50 stands for zero in the data rows.
Some points, each followed by its number:
tensor([57, 32, 71, 61, 32, 34, 62, 49, 54, 49, 55, 56, 43, 44, 55, 58]) 0
tensor([36, 52, 49, 54, 52, 59, 43, 52, 50, 51, 53, 46, 53, 54, 51, 62]) 1
tensor([61, 47, 45, 55, 60, 53, 57, 54, 56, 58, 55, 49, 45, 63, 65, 48]) 2
tensor([51, 46, 55, 59, 44, 42, 81, 52, 45, 45, 32, 42, 63, 84, 51, 45]) 3
tensor([14, 67, 45, 65, 34, 65, 44, 62, 26, 50, 45, 50, 61, 56, 48, 69]) 4
tensor([55, 35, 55, 50, 33, 42, 47, 50, 29, 37, 49, 78, 20, 49, 39, 51]) 5
tensor([46, 67, 53, 63, 57, 63, 59, 58, 54, 50, 36, 57, 59, 60, 68, 23]) 6
tensor([59, 47, 41, 82, 56, 65, 57, 78, 42, 59, 62, 46, 39, 66, 78, 61]) 7
tensor([40, 55, 50, 60, 56, 38, 65, 63, 79, 70, 50, 10, 34, 54, 54, 37]) 8
tensor([39, 50, 38, 99, 26, 73, 77, 47,  0, 41, 30, 90, 33, 62, 90, 47]) 9
tensor([62, 42, 53, 44, 45, 38, 61, 44, 52, 53, 46, 50, 50, 47, 47, 47]) 10
tensor([52, 25, 47, 31, 53, 46, 56, 51, 25, 35, 48, 52, 36, 66, 48, 85]) 11
tensor([54, 62, 51, 33, 65, 39, 43, 59, 59, 52, 51, 45, 59, 67, 38, 52]) 12
tensor([68, 78, 42, 25, 88, 63, 22, 61, 70, 51, 51, 72, 43, 66, 45, 37]) 13
tensor([69, 54, 38, 99, 62, 78, 64, 99, 44, 65, 76, 41, 39, 72, 99, 62]) 14
tensor([53, 68, 32, 65, 60, 41, 64, 49, 55, 46, 53, 26, 49, 58, 54, 35]) 15
tensor([55, 37, 48, 56, 57, 49, 57, 51, 33, 43, 37, 53, 23, 52, 58, 48]) 16
tensor([54, 56, 50, 53, 55, 51, 57, 55, 59, 55, 41, 33, 52, 59, 44, 43]) 17
tensor([53, 77, 63, 52, 43, 36, 47, 55, 52, 42, 39, 57, 61, 47, 39, 35]) 18
tensor([39, 51, 65, 68, 34, 36, 35, 25, 65, 40, 51, 12, 63,  0, 37, 38]) 19
tensor([47, 48, 56, 50, 56, 56, 45, 48, 60, 55, 45, 44, 61, 52, 51, 53]) 20
tensor([60, 64, 49, 74, 48, 52, 51, 52, 59, 54, 48, 36, 64, 33, 59, 29]) 21
tensor([57, 48, 52, 57, 50, 50, 51, 56, 51, 53, 53, 49, 50, 54, 56, 56]) 22
tensor([45, 50, 42, 75, 38, 62, 45, 45, 42, 50, 64, 50, 49, 30, 59, 45]) 23
tensor([66, 45, 48, 61, 72, 54, 56, 45, 63, 44, 43, 33, 26, 48, 59, 16]) 24
tensor([47, 88, 36, 61, 53, 44, 40, 62, 55, 34, 40, 42, 47, 44, 28,  0]) 25
tensor([43, 69, 65, 35, 45, 37, 44, 65, 54, 42, 37, 45, 47, 54, 23, 41]) 26
tensor([47, 83, 40, 28, 45, 20, 76, 56, 60, 49, 32, 23, 72, 72, 12, 22]) 27
tensor([53, 24, 63, 47, 41, 43, 68, 54, 71, 69, 50, 31, 40, 56, 46, 50]) 28
tensor([29, 62, 23, 42, 48, 76, 24, 26, 25, 45, 40, 65, 62, 20, 46, 54]) 29
tensor([47, 22, 52, 29, 52, 45, 52, 48, 30, 37, 54, 48, 40, 59, 46, 84]) 30
tensor([49, 53, 29, 23, 51, 53, 31, 32, 33, 43, 47, 79, 47, 44, 30, 55]) 31
tensor([40, 51, 53, 52, 24, 48, 39, 40, 40, 50, 48, 63, 62, 28, 34, 51]) 32
tensor([45, 59, 28, 58, 58, 43, 69, 34, 51, 50, 54, 37, 61, 49, 65, 24]) 33
tensor([56, 38, 58, 36, 45, 45, 48, 50, 60, 60, 61, 61, 48, 50, 50, 59]) 34
tensor([52, 30, 45, 43, 53, 59, 58, 42, 67, 69, 70, 46, 49, 50, 58, 57]) 35
tensor([56, 39, 44, 51, 59, 54, 77, 68, 45, 51, 43, 47, 37, 95, 56, 53]) 36
tensor([43, 44, 61, 47, 39, 36, 57, 44, 53, 49, 36, 42, 46, 52, 38, 51]) 37
tensor([86, 28, 69, 66, 48, 37, 67, 81, 41, 36, 61, 92,  0, 82, 64, 29]) 38
tensor([50, 36, 47, 71, 41, 57, 64, 34, 41, 45, 62, 59, 51, 41, 70, 49]) 39
tensor([50, 19, 60, 59, 29, 60, 55, 48, 39, 54, 49, 72, 51, 64, 59, 76]) 40
tensor([36, 43, 53, 62, 34, 59, 69, 64, 42, 58, 38, 39, 50, 78, 50, 59]) 41
tensor([67, 63, 77, 60, 48, 28, 50, 72, 60, 52, 72, 66, 58, 50, 68, 53]) 42
tensor([54, 40, 41, 47, 66, 62, 28, 41, 57, 55, 54, 36, 45, 19, 58, 61]) 43
tensor([47, 59, 52, 56, 35, 38, 76, 52, 56, 53, 42, 37, 60, 62, 40, 26]) 44
tensor([53, 99, 22, 37, 30,  6, 54, 45, 12, 13, 40, 79, 62, 50,  3,  0]) 45
tensor([46, 56, 43, 51, 40, 60, 63, 47, 49, 58, 40, 60, 61, 65, 47, 41]) 46
tensor([49, 65, 51, 35, 59, 39, 47, 58, 50, 49, 51, 52, 58, 66, 44, 55]) 47
tensor([55, 50, 78, 76, 44, 51, 37, 79, 64, 57, 99, 62, 57, 45, 92, 79]) 48
tensor([36, 43, 41, 39, 52, 58, 18, 40, 35, 48, 47, 67, 41, 29, 43, 68]) 49
tensor([59, 49, 51, 57, 59, 54, 52, 57, 32, 35, 63, 75, 37, 58, 77, 51]) 50
tensor([56, 39, 47, 48, 46, 50, 53, 62, 39, 46, 50, 62, 25, 59, 46, 53]) 51
tensor([56, 56, 67, 51, 42, 34, 59, 48, 45, 37, 33, 63, 55, 57, 44, 34]) 52
tensor([47, 66, 48, 39, 53, 47, 39, 46, 37, 43, 21, 67, 65, 57, 43, 56]) 53
tensor([51, 74, 55, 55, 44, 37, 58, 45, 63, 38, 37, 56, 53, 56, 29,  0]) 54
tensor([81, 67, 64, 47, 90, 38, 36, 59, 74, 40, 52, 64, 50, 51, 72, 25]) 55
tensor([45, 18, 47, 47, 29, 61, 58, 60, 21, 61, 76, 78, 33, 72, 63, 99]) 56
tensor([49, 28, 88, 55, 21, 17, 42, 35, 74, 42, 72, 25, 44,  0, 32, 45]) 57
tensor([42, 52, 70, 47, 28, 40, 45, 55, 26, 36, 19, 64, 54, 47, 28, 53]) 58
tensor([54, 61, 51, 57, 59, 54, 43, 68, 56, 58, 56, 45, 48, 61, 62, 54]) 59
tensor([49, 31, 61, 52, 33, 56, 51, 52, 44, 55, 52, 71, 55, 63, 49, 72]) 60
tensor([80, 59, 48, 74, 56, 51, 71, 72, 77, 61, 59, 37, 43, 65, 59, 16]) 61
tensor([75, 35, 44, 34, 71, 36, 53, 62, 49, 40, 80, 48, 33, 61, 61, 67]) 62
tensor([50, 21, 67, 45, 33, 34, 67, 47, 49, 53, 55, 53, 33, 47, 48, 59]) 63
tensor([40, 29, 54, 62, 46, 67, 60, 55, 47, 54, 42, 43, 36, 63, 59, 62]) 64
tensor([44, 53, 42, 50, 49, 46, 53, 20, 46, 36, 39, 58, 67, 34, 43, 21]) 65
tensor([43, 35, 55, 46, 47, 45, 55, 42, 56, 61, 34, 28, 56, 52, 49, 67]) 66
tensor([46, 81, 41, 25, 51, 40, 70, 68, 47, 55, 26, 63, 56, 99, 19, 30]) 67
tensor([34, 55, 15, 64, 53, 60, 75, 51, 18, 43, 34, 46, 32, 86, 52, 32]) 68
tensor([ 2, 26, 54, 12, 35, 64, 22, 44, 40, 67, 52, 48, 46, 48, 16, 99]) 69
tensor([55, 37, 42, 49, 58, 55, 79, 68, 44, 46, 48, 50, 41, 99, 57, 52]) 70
tensor([48, 42, 55,  0, 50, 39, 41, 22, 68, 65, 34, 37, 76, 44,  2, 65]) 71
tensor([41, 60, 57, 32, 50, 44, 32, 36, 64, 41, 62, 45, 66, 28, 28, 47]) 72
tensor([47, 49, 52, 50, 48, 54, 52, 60, 51, 58, 51, 49, 61, 65, 51, 66]) 73
tensor([52, 26, 68, 56, 30, 38, 74, 50, 57, 59, 43, 39, 51, 52, 51, 57]) 74
tensor([45, 36, 51, 56, 39, 52, 64, 52, 50, 63, 58, 55, 49, 67, 60, 67]) 75
tensor([54, 33, 54, 40, 48, 46, 53, 36, 50, 57, 43, 49, 54, 33, 53, 56]) 76
tensor([74, 24, 68, 30, 57, 24, 70, 50, 74, 53, 63, 34, 35, 65, 41, 60]) 77
tensor([34, 44, 65, 54, 51, 60, 29, 61, 51, 44, 75, 47, 44, 43, 58, 83]) 78
tensor([44, 56, 40, 58, 47, 48, 64, 47, 44, 46, 46, 45, 44, 49, 53, 30]) 79
tensor([36, 56, 50, 36, 40, 53, 50, 52, 45, 57, 51, 55, 62, 49, 41, 65]) 80
tensor([80, 35, 62, 61, 50, 39, 60, 76, 45, 37, 59, 84,  8, 72, 58, 26]) 81
tensor([39, 62, 47, 63, 49, 64, 34, 57, 46, 47, 75, 60, 59, 28, 70, 47]) 82
tensor([66, 25, 58, 35, 59, 25, 61, 54, 63, 46, 70, 19, 45, 70, 49, 85]) 83
tensor([44, 56, 51, 62, 50, 50, 53, 59, 57, 51, 57, 37, 51, 44, 62, 42]) 84
tensor([33, 63, 37, 53, 43, 51, 30, 31, 41, 43, 42, 43, 70, 25, 30, 54]) 85
tensor([59, 35, 64, 64, 73, 60, 34, 84, 74, 57, 74, 29, 12, 55, 65, 61]) 86
tensor([52, 54, 40, 53, 55, 50, 58, 46, 48, 47, 42, 34, 44, 32, 52, 39]) 87
tensor([45, 52, 50, 42, 63, 63, 51, 54, 55, 52, 34, 41, 60, 66, 51, 51]) 88
tensor([57, 64, 52, 63, 46, 42, 51, 58, 44, 46, 44, 56, 45, 57, 45, 38]) 89
tensor([45, 33, 37, 52, 58, 84, 44, 54, 40, 58, 52, 57, 43, 53, 68, 68]) 90
tensor([37, 41, 39, 62, 46, 59, 51, 31, 42, 51, 48, 35, 55, 30, 57, 56]) 91
tensor([48, 48, 69, 58, 43, 45, 63, 64, 57, 58, 49, 50, 48, 60, 67, 56]) 92
tensor([32, 37, 72, 53, 45, 57, 47, 44, 56, 58, 25, 46, 63, 52, 50, 57]) 93
tensor([36, 10, 52, 61, 44, 72, 61, 43, 61, 74, 65, 44, 44, 54, 73, 74]) 94
tensor([50, 59, 32, 56, 53, 53, 48, 52, 34, 48, 60, 60, 48, 51, 62, 49]) 95
tensor([34, 12, 52, 47, 46, 73, 36, 31, 51, 51, 43, 49, 34, 35, 41, 55]) 96
tensor([44, 75, 45, 53, 48, 50, 32, 50, 38, 38, 52, 66, 51, 40, 42, 40]) 97
tensor([59, 37, 55, 68, 55, 72, 44, 52, 36, 44, 65, 63, 41, 40, 79, 66]) 98
tensor([43, 38, 31, 47, 47, 53, 59, 29, 39, 53, 52, 55, 47, 53, 57, 49]) 99
tensor([33, 48, 50, 32, 40, 49, 50, 47, 47, 57, 50, 50, 57, 49, 40, 74]) 100
tensor([50, 44, 42, 46, 56, 59, 60, 45, 38, 50, 23, 53, 49, 66, 50, 56]) 101
tensor([60, 57, 70, 47, 54, 33, 52, 61, 65, 47, 53, 47, 49, 57, 47, 46]) 102
tensor([37, 57, 33, 56, 57, 66, 26, 45, 37, 36, 52, 49, 35, 39, 44, 48]) 103
tensor([49, 50, 34, 53, 40, 59, 62, 53, 43, 51, 68, 62, 55, 59, 55, 49]) 104
tensor([34, 31, 47, 32, 59, 56, 43, 33, 45, 54, 49, 61, 49, 58, 56, 78]) 105
tensor([69, 27, 67, 33, 49, 24, 67, 51, 72, 53, 62, 32, 39, 60, 37, 56]) 106
tensor([58, 86, 24, 46, 53, 51, 51, 61, 31, 26, 30, 64, 35, 71, 16, 12]) 107
tensor([48, 38, 62, 75, 34, 42, 67, 43, 51, 43, 54, 33, 38, 37, 59, 39]) 108
tensor([27, 20, 32, 30, 60, 79, 43, 32, 19, 52, 41, 68, 45, 51, 73, 86]) 109
tensor([44, 43, 71, 57, 32, 40, 62, 44, 64, 59, 59, 55, 68, 59, 56, 60]) 110
tensor([32, 39, 45, 57, 36, 77, 22, 24, 39, 45, 86, 59, 57,  0, 61, 74]) 111
tensor([46, 49, 63, 47, 59, 55, 40, 50, 65, 56, 44, 43, 60, 55, 49, 53]) 112
tensor([67, 86, 60, 19, 75, 34, 13, 55, 67, 30, 56, 52, 65, 31, 28, 36]) 113
tensor([21, 42, 52, 30, 45, 58, 35, 50, 47, 56, 48, 49, 48, 51, 34, 79]) 114
tensor([47, 49, 32, 45, 66, 64, 42, 55, 57, 59, 61, 28, 44, 48, 46, 60]) 115
tensor([67, 65, 71, 52, 48,  2, 62, 65, 59, 42, 65, 14, 48, 42, 37, 29]) 116
tensor([36, 64, 42, 44, 52, 59, 39, 39, 50, 50, 42, 48, 69, 44, 39, 43]) 117
tensor([76, 46, 54, 69, 82, 50, 48, 80, 72, 56, 46, 24,  6, 47, 69, 20]) 118
tensor([43, 39, 51, 46, 54, 56, 47, 46, 52, 50, 53, 60, 50, 54, 60, 62]) 119
tensor([42, 32, 51, 42, 61, 59, 50, 44, 42, 56, 58, 61, 49, 66, 67, 78]) 120
tensor([53, 60, 50, 53, 61, 47, 50, 49, 52, 49, 36, 38, 55, 52, 52, 46]) 121
tensor([48, 26, 61, 74, 40, 61, 36, 47, 54, 59, 84, 46, 49, 27, 74, 84]) 122
tensor([73, 36, 59, 60, 52, 40, 60, 73, 41, 39, 54, 78, 15, 73, 59, 36]) 123
tensor([47, 64, 54, 60, 31, 39, 45, 48, 47, 39, 50, 60, 49, 38, 31, 29]) 124
tensor([40, 68, 51, 65, 38, 61, 51, 58, 31, 43, 54, 92, 60, 66, 63, 41]) 125
tensor([40, 38, 66, 33, 32, 40, 50, 41, 51, 53, 60, 69, 50, 42, 41, 67]) 126
tensor([54, 66, 37, 27, 72, 41, 40, 68, 52, 59, 62, 41, 54, 74, 48, 79]) 127
tensor([62, 52, 46, 43, 68, 43, 33, 50, 53, 45, 48, 41, 44, 43, 46, 54]) 128
tensor([47, 34, 47, 55, 44, 62, 42, 37, 44, 47, 68, 51, 50, 22, 59, 64]) 129
tensor([39, 34, 55, 76, 29, 60, 60, 36, 43, 48, 48, 62, 48, 50, 58, 45]) 130
tensor([35, 20, 39, 53, 34, 69, 55, 62, 17, 64, 79, 70, 33, 71, 73, 99]) 131
tensor([43, 45, 53, 43, 50, 47, 43, 43, 52, 43, 54, 54, 65, 51, 43, 45]) 132
tensor([28, 51, 60, 46, 55, 73, 44, 63, 55, 68, 60, 49, 69, 73, 65, 86]) 133
New points follow, each followed by the numbers of its three nearest points above by angle, seen from the average point of the numbered points, nearest first.
tensor([50, 35, 51, 54, 62, 60, 34, 39, 58, 55, 61, 44, 46, 28, 66, 67]) 43 129 122
tensor([59, 65, 53, 47, 66, 42, 41, 53, 64, 50, 51, 48, 47, 44, 59, 40]) 55 113 13
tensor([34, 43, 36, 61, 50, 61, 50, 33, 42, 51, 48, 33, 52, 33, 61, 58]) 91 129 23
tensor([35, 29, 53, 65, 43, 68, 63, 49, 41, 50, 36, 47, 38, 63, 58, 59]) 64 41 130
tensor([60, 53, 48, 52, 45, 36, 55, 52, 68, 48, 58, 26, 51, 35, 31, 23]) 116 19 25
tensor([37, 53, 55, 41, 29, 49, 53, 43, 43, 47, 45, 68, 65, 50, 32, 45]) 32 58 80
tensor([23, 24, 55, 99, 17, 73, 73, 26, 33, 41, 45, 71, 54, 55, 73, 27]) 130 39 9
tensor([52, 43, 59, 41, 32, 21, 88, 43, 52, 48, 26, 49, 59, 79, 36, 45]) 3 44 37
tensor([24, 32, 73, 59, 42, 64, 46, 43, 51, 58, 19, 39, 60, 47, 51, 57]) 93 66 20
tensor([42, 65, 47, 67, 54, 75, 42, 71, 59, 61, 53, 45, 52, 55, 60, 42]) 59 84 6
tensor([56, 30, 56, 49, 46, 48, 51, 41, 50, 56, 47, 53, 53, 36, 58, 56]) 76 129 0
tensor([55, 60, 54, 35, 50, 43, 71, 64, 57, 65, 26, 46, 58, 84, 37, 53]) 67 27 3
tensor([50, 62, 62, 54, 55, 48, 27, 42, 51, 39, 52, 69, 47, 32, 54, 39]) 97 113 82
tensor([35, 55, 55, 31, 47, 48, 37, 31, 58, 38, 61, 50, 69, 33, 30, 55]) 72 132 85
tensor([30, 17, 34, 35, 57, 71, 42, 30, 24, 54, 43, 65, 43, 47, 66, 83]) 109 105 120
tensor([55, 46, 44, 40, 67, 59, 38, 50, 58, 53, 69, 47, 51, 41, 61, 60]) 43 115 35
tensor([32, 51, 59, 44, 21, 46, 37, 33, 44, 49, 61, 57, 80,  7, 39, 64]) 32 85 111
tensor([34, 53, 38, 39, 40, 50, 49, 25, 41, 39, 53, 61, 65, 39, 38, 39]) 65 85 132
tensor([52, 38, 57, 62, 49, 58, 46, 50, 48, 49, 53, 54, 37, 38, 64, 52]) 98 122 129
tensor([59, 99, 36, 46, 48, 47,  0, 58, 17, 11, 36, 96, 49, 44, 10, 13]) 97 45 107
tensor([43, 85, 61, 67, 25, 51, 54, 65, 26, 43, 56, 99, 68, 63, 69, 31]) 125 9 89
tensor([50, 92, 41, 23, 74, 46, 30, 51, 50, 37, 55, 62, 69, 43, 45, 33]) 113 13 97
tensor([57, 54, 39, 44, 58, 46, 43, 42, 48, 44, 36, 35, 46, 45, 33, 50]) 128 121 87
tensor([49, 66, 65, 36, 39, 33, 46, 59, 49, 34, 50, 59, 45, 51, 26, 39]) 26 18 124
tensor([60, 44, 42, 60, 57, 52, 62, 54, 57, 64, 60, 53, 48, 67, 69, 51]) 2 14 7
tensor([58, 56, 44, 36, 46, 32, 31, 44, 58, 45, 63, 46, 36, 17, 28, 50]) 72 113 57
tensor([53, 41, 46, 41, 46, 47, 50, 41, 51, 51, 37, 48, 54, 45, 35, 42]) 71 65 10
tensor([47, 58, 51, 61, 31, 33, 89, 54, 51, 52, 29, 30, 63, 65, 43, 14]) 44 3 27
tensor([84, 49, 54, 44, 59, 30, 41, 46, 62, 50, 65, 41, 43, 17, 52, 50]) 128 57 43
tensor([47, 43, 66, 49, 35, 31, 42, 39, 66, 44, 64, 34, 53, 15, 38, 44]) 57 19 72
tensor([36, 45, 40, 57, 49, 57, 70, 39, 30, 52, 28, 48, 60, 60, 70, 64]) 101 9 109
tensor([53, 68, 46, 52, 45, 49, 29, 56, 36, 32, 48, 77, 49, 45, 37, 31]) 97 45 124
tensor([61, 41, 76, 33, 44, 21, 69, 38, 60, 61, 43, 68, 56, 61, 49, 54]) 10 110 77
tensor([62, 37, 47, 41, 66, 47, 52, 58, 49, 47, 65, 44, 38, 59, 52, 64]) 62 83 77
tensor([69, 55, 40, 60, 59, 55, 68, 76, 62, 56, 43, 33, 30, 77, 43, 31]) 61 17 118
tensor([43, 39, 66, 51, 26, 59, 48, 73, 32, 51, 52, 86, 52, 68, 57, 77]) 60 40 56
tensor([58, 47, 86, 73, 52, 45, 33, 74, 69, 60, 99, 63, 52, 43, 92, 81]) 48 42 122
tensor([36, 64, 39, 52, 44, 49, 33, 34, 44, 44, 38, 43, 65, 32, 31, 49]) 85 117 29
tensor([57, 49, 39, 53, 53, 62, 54, 56, 44, 47, 56, 56, 51, 62, 53, 45]) 104 95 70
tensor([53, 49, 61, 56, 51, 48, 44, 55, 55, 51, 65, 53, 51, 46, 60, 56]) 48 42 122
tensor([50, 64, 51, 37, 57, 42, 40, 44, 41, 46, 26, 64, 65, 54, 45, 54]) 53 47 117
tensor([51, 49, 77, 64, 49, 46, 29, 59, 64, 56, 88, 59, 54, 35, 77, 77]) 48 122 78
tensor([39, 54, 40, 48, 47, 57, 45, 60, 35, 53, 33, 42, 51, 53, 45, 63]) 4 101 114
tensor([42, 50, 45, 52, 61, 69, 41, 54, 47, 55, 44, 49, 45, 45, 61, 53]) 90 43 103
tensor([42, 65, 43, 49, 49, 49, 41, 49, 43, 44, 46, 37, 54, 35, 37, 52]) 85 117 72
tensor([56, 73, 46, 58, 68, 44, 51, 48, 48, 43, 29, 34, 57, 57, 56, 42]) 121 15 17
tensor([53, 27, 60, 42, 38, 38, 62, 46, 48, 58, 48, 49, 37, 47, 48, 62]) 63 74 0
tensor([47, 51, 34, 51, 55, 61, 39, 48, 35, 39, 51, 52, 46, 39, 47, 49]) 103 29 49
tensor([35, 53, 64, 73, 39, 52, 63, 58, 29, 44, 33, 59, 65, 69, 68, 51]) 9 125 3
tensor([51, 51, 29, 62, 38, 63, 71, 57, 40, 57, 72, 64, 52, 65, 61, 42]) 104 95 125
tensor([51, 73, 29, 68, 62, 33, 65, 46, 54, 47, 61, 19, 51, 56, 58, 34]) 15 33 84
tensor([54, 50, 43, 45, 53, 58, 65, 48, 33, 52, 15, 58, 52, 73, 50, 55]) 101 53 3
tensor([69, 37, 35, 54, 64, 62, 57, 43, 51, 48, 47, 47, 43, 46, 62, 42]) 24 2 87
tensor([30, 57, 17, 37, 65, 72, 21, 21, 37, 44, 45, 58, 48, 23, 45, 45]) 29 103 49
tensor([48, 31, 53, 56, 63, 51, 45, 26, 35, 34, 29, 54, 43, 42, 64, 53]) 16 109 96
tensor([49, 81, 37, 41, 40, 25, 52, 44, 29, 31, 45, 68, 55, 45, 26, 24]) 45 124 107
tensor([43, 57, 29, 67, 53, 45, 54, 49, 41, 46, 53, 50, 32, 46, 60, 22]) 79 33 25
tensor([45, 37, 47, 46, 38, 61, 61, 42, 37, 59, 15, 60, 48, 67, 39, 56]) 101 46 41
tensor([57, 45, 31, 59, 41, 41, 77, 49, 41, 50, 32, 43, 25, 59, 40, 13]) 79 68 44
tensor([48, 52, 68, 42, 58, 50, 40, 48, 73, 55, 43, 43, 65, 50, 44, 48]) 112 20 71
tensor([46, 37, 37, 61, 55, 68, 53, 53, 40, 59, 51, 56, 32, 61, 68, 58]) 90 7 64
tensor([44, 60, 56, 51, 41, 38, 47, 58, 52, 49, 50, 48, 53, 54, 37, 51]) 26 18 27
tensor([62, 64, 35, 34, 71, 36, 28, 34, 50, 42, 48, 41, 37, 13, 44, 42]) 128 113 43
tensor([45, 43, 41, 97, 34, 61, 73, 41,  0, 42, 34, 79, 38, 57, 88, 50]) 9 130 39
tensor([20, 40, 31, 49, 44, 86, 29, 26, 47, 72, 37, 18, 61,  0, 42, 65]) 91 43 85
tensor([36, 49, 48, 41, 48, 56, 22, 40, 38, 47, 41, 67, 44, 34, 43, 57]) 49 29 31
tensor([55, 91, 60, 66, 38, 29, 67, 46, 66, 26, 35, 66, 52, 62, 23,  0]) 54 18 89
tensor([76, 41, 31, 53, 70, 63, 55, 38, 52, 44, 47, 41, 53, 40, 59, 29]) 24 87 33
tensor([53, 43, 28, 44, 61, 54, 55, 35, 41, 48, 51, 38, 53, 46, 56, 52]) 99 91 33
tensor([67, 69, 42, 33, 71, 63, 32, 61, 66, 56, 54, 67, 46, 60, 46, 42]) 13 55 113
tensor([49, 45, 41, 52, 55, 58, 64, 44, 33, 50, 20, 54, 49, 67, 56, 50]) 101 68 3
tensor([38, 44, 63, 54, 50, 54, 52, 48, 62, 55, 43, 55, 54, 57, 55, 43]) 93 112 20
tensor([59, 74, 44, 33, 75, 55, 28, 60, 68, 51, 57, 60, 51, 55, 45, 43]) 13 113 12
tensor([46, 46, 53, 44, 49, 56, 50, 61, 48, 61, 42, 49, 64, 72, 51, 74]) 73 133 88
tensor([76, 52, 43, 25, 76, 52, 20, 58, 51, 45, 42, 59, 40, 52, 31, 72]) 128 13 113
tensor([54, 31, 49, 38, 46, 45, 63, 40, 52, 59, 37, 47, 46, 54, 42, 51]) 10 76 28
tensor([56, 59, 52, 61, 49, 46, 54, 52, 48, 46, 47, 51, 48, 53, 49, 41]) 89 54 25
tensor([36, 13, 56, 45, 47, 71, 35, 32, 52, 50, 43, 46, 32, 31, 41, 57]) 96 49 129
tensor([49, 33, 49, 13, 53, 37, 45, 41, 73, 60, 61, 17, 59, 30, 21, 65]) 71 72 106
tensor([60, 57, 64, 66, 50, 39, 50, 52, 64, 45, 74, 51, 54, 38, 64, 36]) 42 84 21
tensor([44, 49, 60, 61, 40, 39, 37, 28, 60, 41, 54, 22, 57,  2, 45, 37]) 19 57 72
tensor([61, 80, 59, 25, 68, 37, 22, 54, 60, 34, 54, 56, 61, 35, 29, 46]) 113 72 128
tensor([24, 74, 37, 46, 39, 46, 52, 51, 51, 49, 36, 32, 54, 62, 13, 34]) 27 26 25
tensor([ 0, 72, 40, 70, 20, 69, 49, 65, 19, 50, 44, 44, 69, 61, 49, 73]) 4 1 41
tensor([72, 34, 44, 70, 69, 69, 69, 45, 59, 51, 48, 47, 47, 68, 79, 34]) 2 24 61
tensor([56, 43, 47, 52, 64, 57, 29, 46, 56, 56, 55, 39, 40, 20, 58, 58]) 43 128 129
tensor([40, 48, 56, 66, 42, 51, 68, 55, 31, 50, 33, 62, 60, 69, 69, 56]) 9 3 41
tensor([42, 41, 58, 69, 38, 51, 65, 52, 24, 42, 30, 66, 65, 69, 69, 53]) 9 3 125
tensor([36, 64, 60, 27, 46, 43, 46, 51, 53, 47, 48, 62, 66, 62, 40, 48]) 47 80 132
tensor([46, 57, 62, 51, 55, 49, 35, 47, 50, 41, 52, 68, 48, 40, 54, 44]) 97 113 82
tensor([56, 80, 82, 42, 41, 22, 45, 87, 68, 58, 90, 88, 48, 65, 54, 52]) 42 102 48
tensor([53, 71, 39, 33, 67, 42, 41, 68, 51, 55, 57, 46, 56, 68, 45, 72]) 127 47 12
tensor([51, 65, 55, 43, 56, 43, 38, 50, 49, 39, 45, 47, 53, 36, 40, 35]) 113 25 18
tensor([68, 23, 43, 69, 60, 50, 66, 38, 58, 49, 58, 34, 35, 49, 72, 39]) 24 2 108
tensor([55, 56, 47, 37, 67, 59, 34, 59, 66, 55, 64, 51, 50, 60, 46, 54]) 13 12 127
tensor([52, 51, 52, 53, 54, 50, 47, 52, 50, 49, 66, 53, 51, 49, 59, 58]) 48 82 122
tensor([62, 57, 72, 58, 49, 39, 52, 67, 57, 51, 65, 59, 52, 55, 64, 54]) 42 48 92
tensor([43, 50, 56, 59, 42, 44, 44, 38, 56, 45, 51, 26, 57, 20, 46, 46]) 19 57 91
tensor([ 2, 35, 19, 59, 37, 99,  6, 15, 49, 76, 41,  0, 73,  0, 45, 69]) 91 85 43
tensor([60, 25, 62, 69, 45, 59, 37, 69, 47, 55, 71, 72,  9, 40, 74, 62]) 98 86 122
tensor([54, 39, 44, 57, 52, 66, 44, 49, 42, 52, 61, 71, 40, 49, 68, 52]) 98 50 90
tensor([74, 31, 43, 51, 67, 54, 38, 46, 52, 55, 57, 52, 34, 29, 66, 62]) 43 98 129
tensor([32, 65,  8, 41, 52, 76, 18, 14, 10, 43, 40, 78, 63, 15, 44, 51]) 29 31 49
tensor([54, 57, 46, 44, 47, 39, 44, 45, 54, 46, 58, 45, 46, 30, 38, 46]) 72 19 113
tensor([50, 23, 49, 44, 54, 59, 61, 43, 77, 77, 68, 38, 47, 51, 61, 59]) 35 94 28
tensor([64, 50, 40, 56, 85, 51, 45, 46, 60, 36, 40, 25, 37, 36, 61, 19]) 24 87 118
tensor([44, 59, 62, 71, 26, 47, 63, 46, 52, 52, 54, 51, 82, 47, 54, 42]) 110 21 44
tensor([47, 42, 39, 44, 53, 50, 53, 40, 41, 49, 51, 48, 52, 48, 52, 56]) 99 109 91
tensor([54, 30, 62, 46, 60, 40, 36, 35, 58, 51, 57, 39, 39, 23, 60, 74]) 43 76 129
tensor([55, 52, 52, 55, 57, 53, 49, 61, 49, 54, 47, 54, 49, 60, 59, 58]) 59 22 14
tensor([44, 41, 66, 41, 33, 55, 45, 49, 40, 44, 44, 77, 63, 57, 42, 65]) 60 126 58
tensor([53, 38, 67, 20, 44, 28, 39, 48, 72, 60, 47, 33, 57, 31, 23, 64]) 71 72 57
tensor([30, 68, 74, 14, 45, 34, 41, 69, 55, 45, 21, 42, 45, 76,  8, 51]) 26 67 47
tensor([63, 61, 41, 48, 39, 30, 59, 34, 44, 42, 43, 65, 59, 45, 35, 25]) 45 65 54
tensor([69, 59, 58, 43, 37, 17, 58, 43, 83, 46, 61,  7, 55, 21,  9, 10]) 116 57 19
tensor([42, 41, 65, 36, 38, 45, 47, 45, 46, 56, 53, 67, 49, 53, 41, 66]) 126 60 100
tensor([62, 48, 51, 57, 71, 50, 54, 44, 62, 41, 42, 40, 30, 46, 54, 15]) 24 118 87
tensor([73, 65, 62, 39, 87, 45, 30, 57, 74, 44, 58, 66, 46, 47, 69, 31]) 55 13 113
tensor([48, 59, 66, 60, 27, 37, 77, 57, 31, 40, 35, 71, 49, 73, 48, 23]) 52 89 3
tensor([41, 70, 31, 47, 54, 61, 52, 61, 37, 48, 31, 40, 46, 60, 35, 43]) 107 68 67
tensor([51, 69, 43, 38, 52, 45, 62, 59, 48, 48, 33, 58, 52, 79, 32, 35]) 67 107 27
tensor([41, 59, 19, 57, 56, 65, 34, 48, 39, 52, 65, 74, 45, 41, 59, 35]) 95 103 82
tensor([64, 50, 44, 57, 81, 53, 49, 48, 61, 38, 40, 27, 38, 47, 63, 22]) 24 118 87
tensor([57, 52, 49, 47, 53, 53, 50, 42, 51, 51, 44, 61, 57, 56, 50, 52]) 53 46 31
